One vector is turned by the same rotation once a step. Each row is the vector after some number of steps, and that number follows the row.
The counts run from 0 to 600.
[107 123 157 131 139 124  91  78  93 133 129  85 120 148 129 142  71 112
  73 101 124 141  73 152 146 138 128 132 113 144 186 116 136  82  99 149
  92 152 120 146 137 125 143 141 133  98  97]  69
[117  98 154 111 128 117  51 103 107 131 109 118 119 126 147 129 134 117
  81 167 139 180 144 120 116 145 115 144 129 134 180 130 159 118  97 122
 106 180 111 177 142 132 134 131 115  83 104]  116
[114 145 154 111 129 119 134  92 101 119 150 101 122 118 143  83 100 117
 105 140 150 125  99 141  99 159 161 143 122 162 158 121 115 126 102 181
  94 194 118 173 129 138 168 124 128  90  90]  97
[117 135 178 105 140 127 119 127 111 140 127  79 127 101 125  97 133 136
 121 124 132 183 115 159  81 118 140 159 115 166 185  84 119 126 148 151
 110 179 137 140 151 125 121 115 150  78  82]  393
[160 147 104  94 148 108 113 171  78 113 137 103 122  97 106 123 137 126
  84 132 146 150 102 150  96 130 110 155 133 156 174  91 147 118 126 139
 101 178 166 134 142  75 161 100 115 101 125]  202
[134 137 140  87 153 137 107  93  94 132 135 119  99 120 128 129  93 107
  87 142 166 140 125 125 134 160 129 140 125 145 161 150 115 130 112 184
  81 188  84 161 111 123 163 128 107  92  93]  571
[136 141 179 101 117 106  77 106  78 112 121  97 146 123 131 154 109 149
  87 171 118 165 139 114 102 119 129 126  98 144 161  74 132 122  86 119
 121 157 152 150 109 143 142 110 120  91  93]  409
[127 111 139 117 140 140  99  62  99 140 115 129 103 103  82 131 123 149
  90 154 151 128 123 105 147 149  99 105 106 150 170  86 108 133  96 157
  79 172 122 159 150  93 135 125  98 105 127]  26
[151 142 150 116 147 122 100 116  86 126 124  73 112 104 131 139 120 113
 117 139 149 147 137 132  85 146 125 160 127 163 180 115 111 128 137 165
 109 161  99 171 120  74 122 115 148  83  67]  389
[111  85 140 100 139 115  80  75 111 165 115 148 130 116 141 124 123 123
  94 115 158 154 126 134  97 103 127 146 117 116 189 125 122 104 126 100
 103 175 135 145 148 151 130 105 153  63 101]  334
[143 136 124  94 142 125 139  89  76 160 158 147  96 128 105  93  96 140
  87 116 170 142 102 155 137 118 119 105  99 134 183 107  93 115 123 149
 112 195 139 129 147 126 174 112 108 125 114]  36
[115 132 137 116 147 122 122  96  75 150 153 107 121 117 140 117  63 133
  81 128 147 135  64 140 103 160 157 135 110 137 205 128 104 102 104 155
 119 153 142 165 137 125 158 133 149 103 124]  543
[111 131 185  94 142 131 115 127 110 134  92  94 125 141 125  96 127 118
 101 109 120 197 114 148  81 118 134 166 125 159 164 102 155 126 133 131
  97 182 124 139 151 140 124 124 130  76  86]  144
[147 122 139 108 157 155  98  50  90 162 134 121 105 133  97 142 101 118
  93 134 154 137 122 135 140 113 113  90  86 129 170 109  77 126 107 158
 105 164 107 137 134 122 149 108 109 116  87]  33
[113  97 118 145 139 132  85  87 100 133 119 131 113 128 128 110 108 118
  78 102 137 156  97 133 122 127 113 148 103 131 201 134 129  91 113 123
  81 141 122 139 188  88 145 150 135  70  91]  297
[127 123 104 105 131  97 116 101  72 162 161 148 123 111 113 117 108 131
  63 123 166 138  87 138 115 117 127 153 101  99 179 101 110  95 133 120
  99 182 143 121 152 116 165 142 135  93 125]  44
[108 122 156  94 144 133  92  65 109 117 119 128 131  99 116 137  87 133
  97 125 139 138 122 128 150 137 129 135 124 160 160 117 143 116  92 152
  59 180 128 156 133 161 152 118 124  68 100]  568
[126  95 122  96 145 126  64  71 106 152 104 125 126 120 137 144 121 120
  74 146 164 116 128 115 124 134 106 117 148 128 163 135 129 117  90 135
  85 177 122 177 113 141 140  98 127  82 130]  562
[119 103  84 120 146 123  86  86  95 149 120 121 108 130 118 108 151  95
  62 151 145 145 109 126 121 141 109 146 120 106 165 143 133 110 109 131
  88 183 115 149 158  85 164 136 108  80 110]  49
[128 145 159  92 137 133  86  89  75 135  84 120 126 115  90 147 126 141
 100 145 117 200 146 112 110 145 129 139 120 152 165  82 154 139  99 102
 112 177 141 153 127 133 138 110 114  98  95]  183
[119  94 150 102 132 117  72 106 113 128 100  99 134 134 153 133 117 125
  74 146 127 147 122 104  86 134 102 157 117 120 172 134 140 123 104 138
  81 146 102 164 132 110 123 133 116  50  97]  592
[129 130 159 100 144 155 118 114  93 138 135 100 117 142 102 120  68 111
  56 148 134 151  75 135 120 103 128 106  79 128 160  92 104 109  84 156
  96 155 147 122 140 145 154 137  97 119 117]  506
[116 104 113  91 128  94  90 103  91 153 123 156 116 108 148 105 133 128
  81 138 168 145 132 123  93 150 118 154 141 125 179 144 136 125 117 117
  97 204 119 177 146 119 149 110 120  79 132]  337
[125 128 148 116 120 124 107  85  96 114 133 139 103 105 132  94 105 123
 120 137 170 122 130 123 105 159 133 139 123 159 163 134 113 139 103 171
  79 190 102 183 145 102 149 123 116  82  92]  95
[102 103 137 100 131 127 113  89 122 139 132 109 142 126 116  93 130 109
  61 149 131 129  86 129 101  96 116 136  92 106 146 104 111 110  99 149
  67 175 139 127 165 140 152 137 108  62 112]  53
[111 107 183  98 132 103  94 131 103 142 126 105 127 120 144 132  92 139
  76 118 139 171 111 146 110 113 122 164 115 143 192  87 152  89 138 130
  92 167 128 130 137 142 110 150 154  79 110]  363
[139 107 146 103 153 115  65 115 107 130 129  98 105 133 155 156  99 100
  91 105 151 156 120 169 126 133 105 139 145 158 205 141 147 102 130 145
 107 167 109 160 121 114 125 100 125  94  95]  358
[131  94 148 112 134 116  96  84  95 140 131 126 102 113 139 131  84 139
  85 129 177  92 114 110 116 148 107 107 124 143 177 116  99 123 100 158
  82 171 119 183 130 107 126 115 114 104 145]  314
[167 143 106 131 138 136 101 101  61 125 128 153  99 110  86 105 113 125
  96 143 160 158 131 117 116 128 120 127  86 140 176 101  95 139  95 133
 105 161 140 136 159  74 169 123 116 110  82]  480
[119 126 183  88 121 112 115 129  97 149  97  94 133 166 154  91 109 128
  68 139 129 171 118 114  84 112 118 155 114 125 157  95 135 119 131 142
  86 173 112 147 113 163 127 140 131  75  96]  370
[ 97 115 151  98 130 107  92 112 106 129 105  95 147 145 159 112 119 132
  69 131 114 163 104 123  99 137 123 166 129 127 175 128 162 100 108 127
  85 159 130 155 138 140 143 133 124  49 115]  590
[139  73 124 123 150 140  72  97 119 171 117 125 111 123 147 104 134 122
  66 154 173 142 133 122 115 106 100 113 116 120 191 129  94 120 115 148
 103 166 121 156 145 135 131 115 140  93 109]  555
[123 104 153  93 127 120  68  87 113 123 127 134 128  96 141 139 111 123
  97 165 151 132 140 112  98 131 117 146 109 125 155 140 119 127 100 147
  74 169 103 167 137 113 137 124 108  50  99]  343
[127 117 149  84 127 115 102 124 111 111 147 142 115 102 147  97 106 127
  92 165 168 131 129 129  95 140 121 151 108 143 164 133 125 136 102 178
  73 202 110 161 144 124 159 133  88  70 114]  345
[125 114 165  93 147 116  89 118 119 122 140 100 127 127 149 136  90 123
 101  88 141 153 108 183 126 110 122 139 131 169 196 125 150  98 127 148
 105 174 146 138 135 146 138  96 128  88  96]  356
[122 107 126 101 162 157 126  83 102 157 104 113  97 140 115  99 104  98
  92 121 163 116  95 109  85 148 108 112 131 141 156 138  91 142  99 163
  85 168 109 175 138 104 139  95  96  97 125]  533
[129 120 156  77 138 107 120 149  96 162 128  82 120 119 146 112 133 130
  86 150 140 172 115 142  51 124 119 136 123 137 182  91 113 131 141 136
 140 190 135 157 124 129 113  94 128 107 123]  399
[123  86 111 133 142 128  87  77 107 146 103 105 134 118 109 114 149 149
  85 111 131 131 104 129 115 109  84 102 115 144 192  90 119 110 106 119
  92 156 175 150 166  97 136  92 126  92 126]  17
[137 111 151 109 148 156  86  88 101 132 119 128 106 152  97 131  71 119
  79 116 143 162 112 140 138  96 107 105  79 136 170 101 108 113  85 143
  91 142 133 121 159 129 144 126  94 112  96]  508
[159 128  91 132 159 135  92 106  87 147 138 120 100 149 120 105 126 113
  66 134 158 163 117 142 129 125 103  99 109 132 197 123 100 115 105 146
 133 168 140 148 151  94 171 106 108 132  94]  261
[120 120 183  75 116 108 114 137 100 129 110 121 133 141 146  95  98 148
 101 107 137 170 113 133  44 107 120 147 108 145 171  96 126 129 118 115
 105 168 154 149 140 141 117  92 110  80 119]  151
[149 162 158 105 129 120 103 122  87 103 116  81 143 144 122 118 126 121
  97 151 134 165 136 147 125 103 123 124 117 171 151  81 140 124 105 155
 110 174 159 138 103 150 169  98 128  97  59]  416
[109 121 155  76 135 113 117  94  98 137 138 139 131  96 126 126  83 149
  78 140 170 121 104 121 125 131 136 138 122 136 158 104 125 119 100 157
  60 190 140 153 121 170 152 131 133  74 137]  566
